(in the rows, 128 means zero)
Each path below is one point turned by a fixed rotation once a step. After each direction that follows a path, write how fast that rotation turns it, in deg/step (0 if it stays still).
Each turn is a multiple of 5 degrees from 10 to 175, or 0.
Each row of a path follows its step; steps can be skipped.
Rotation 1:
step 1: [122 127 127 124 129 122 120 116 126 117 115 125 136 127 129 132 124 129
 132 134 115 124 122 129 139 121 127 130 125 129 132 129 132 128 130 137
 127 130 126 138 120 133 138 122 138 129 127 127 130 127 124 126 126]
step 5: [133 130 131 119 136 122 123 119 120 129 117 128 132 126 127 125 128 130
 121 128 130 126 124 134 136 135 132 140 122 124 125 130 138 126 139 124
 124 130 136 137 123 120 121 123 123 129 136 124 129 132 125 131 126]
step 6: [115 136 130 128 135 124 124 128 133 129 128 125 134 137 122 130 120 131
 130 126 124 122 129 134 127 124 136 130 128 117 125 127 121 127 142 130
 120 138 120 139 130 125 129 130 130 126 126 126 130 135 128 122 137]
step 10: [119 131 132 135 137 121 130 123 122 128 122 126 125 125 122 116 115 135
 125 134 124 122 116 130 138 133 128 128 124 121 129 118 132 133 132 128
 127 134 130 122 136 126 127 131 128 122 125 131 134 130 134 133 129]
step 11: [120 130 133 133 126 127 124 134 128 124 126 119 128 139 127 129 122 122
 129 133 137 124 133 131 133 132 132 124 137 126 131 127 137 130 136 119
 115 127 127 127 124 120 119 132 138 123 140 128 135 130 125 130 122]
step 12: [140 138 139 128 133 128 121 130 126 132 129 124 127 133 134 143 134 135
 124 132 131 128 124 132 126 132 130 130 120 124 129 129 119 127 133 127
 121 128 124 136 126 124 125 135 128 121 130 129 128 127 130 117 114]
step 15: [123 125 132 136 128 125 124 136 127 121 125 130 129 135 128 124 122 131
 126 131 128 124 124 119 129 132 138 130 119 133 130 124 124 133 125 126
 115 119 130 135 128 141 130 139 127 112 131 125 130 132 130 130 129]
step 16: [126 127 129 130 133 124 125 126 121 121 135 119 116 130 128 126 127 126
 132 141 120 132 117 127 132 129 121 119 128 125 129 136 127 135 129 130
 126 125 118 130 114 123 128 135 126 119 132 132 131 126 131 128 120]
step 17: [131 136 135 120 131 123 125 121 128 122 128 127 130 129 142 122 133 133
 120 135 129 117 122 135 133 129 131 127 122 131 129 127 140 125 134 133
 128 127 133 128 121 117 119 122 134 128 127 135 131 121 132 128 125]
Speeds:
[129 131 127 128 129 130 129 128 128 129 131 125 126 125 129 127 129 129
 126 128 126 128 128 127 126 129 128 129 129 130 129 129 130 127 129 126
 130 127 129 129 125 130 128 127 130 127 127 130 128 131 127 125 125]  85
[130 127 128 125 129 129 126 127 128 130 129 125 127 124 129 129 127 130
 129 129 127 131 128 130 130 131 126 127 127 129 127 128 126 128 125 124
 127 128 128 128 128 126 126 128 126 128 128 126 128 128 128 128 128]  155
[128 127 127 128 127 127 128 129 126 129 128 127 128 128 129 129 126 129
 129 129 127 129 126 131 131 126 127 128 131 129 127 128 132 129 128 128
 128 131 127 126 128 131 130 127 128 129 127 132 128 127 131 128 127]  115
Rotation 2:
step 0: [128 128 135 131 129 135 121 129 135 123 134 127 125 136 124 125 129 129
 118 132 128 126 138 122 135 125 123 121 123 124 139 113 131 129 127 125
 130 133 121 122 125 123 131 120 125 125 121 132 127 126 125 125 132]
step 4: [121 122 119 123 124 119 125 127 136 124 119 139 124 136 132 131 127 133
 133 126 131 127 125 124 131 124 134 131 137 118 125 134 122 129 139 133
 130 128 127 129 136 132 128 135 128 130 120 125 127 133 134 132 130]
step 7: [125 123 121 128 122 126 127 131 133 131 123 129 125 134 128 127 136 130
 136 129 122 127 118 130 130 123 125 130 129 130 127 132 126 121 135 121
 120 131 130 132 137 130 123 138 133 121 133 132 126 132 139 116 137]
step 8: [123 131 127 132 121 141 139 127 124 123 138 132 129 131 126 127 125 123
 121 130 119 132 136 126 131 119 126 131 126 128 129 122 128 133 115 133
 137 128 123 131 124 119 131 133 132 132 126 133 126 129 131 131 124]
step 11: [128 128 127 136 131 135 132 123 135 133 130 139 124 130 121 124 130 128
 124 139 125 131 136 140 116 133 125 128 125 130 133 118 128 134 122 131
 131 122 121 134 128 126 130 122 128 133 129 133 124 126 124 132 130]
step 14: [124 121 134 129 118 129 127 120 130 131 140 133 124 123 137 127 123 127
 131 129 129 133 128 138 120 132 126 131 133 124 132 126 120 135 126 131
 124 124 133 130 120 121 126 123 128 124 124 132 119 129 122 140 129]
step 15: [129 134 126 133 123 124 114 131 136 124 120 124 129 132 128 124 131 131
 128 123 131 126 125 128 136 129 122 137 126 123 132 131 128 125 132 126
 128 137 121 130 127 132 131 129 113 122 125 131 134 132 136 124 139]
step 17: [129 126 122 124 122 129 124 132 133 125 130 132 114 120 132 127 119 120
 140 131 141 128 126 127 126 132 130 126 132 127 133 120 125 133 125 125
 129 125 123 131 124 125 132 120 130 124 122 132 118 122 131 122 131]
step 19: [124 125 113 136 130 131 125 124 127 128 126 134 124 136 125 137 128 123
 129 129 117 130 138 128 127 123 134 125 130 123 129 118 120 142 130 133
 128 129 136 127 136 129 133 127 131 132 128 130 128 124 124 132 125]
Speeds:
[131 131 129 129 127 126 131 128 130 124 129 129 129 128 126 129 127 127
 127 130 126 127 126 130 131 126 127 128 126 127 126 127 128 125 130 128
 129 128 129 126 128 129 128 128 128 126 130 128 127 130 129 127 128]  135
[129 129 127 131 125 128 133 128 126 130 127 127 126 129 128 127 125 128
 129 127 127 128 129 127 127 129 129 126 127 128 127 127 125 126 128 129
 127 128 128 130 131 125 129 129 128 129 128 127 128 127 127 128 128]  125
[129 128 127 126 128 126 129 128 128 126 128 130 127 127 129 128 130 127
 129 124 128 132 129 131 125 128 128 126 130 126 128 126 128 127 125 128
 128 128 128 125 128 129 129 127 128 129 127 129 128 127 126 128 130]  135
[129 128 127 129 130 129 129 127 130 129 131 128 127 126 129 128 125 128
 128 131 129 128 129 130 129 130 129 130 129 127 129 130 129 126 121 129
 128 128 128 128 127 128 128 129 128 128 127 126 127 130 129 128 130]  120
[127 128 128 127 129 126 128 130 126 129 131 128 128 130 127 131 128 126
 125 128 128 124 127 129 126 129 130 128 128 127 126 128 128 129 127 127
 129 126 129 131 129 129 131 131 128 128 128 132 127 127 126 127 130]  125
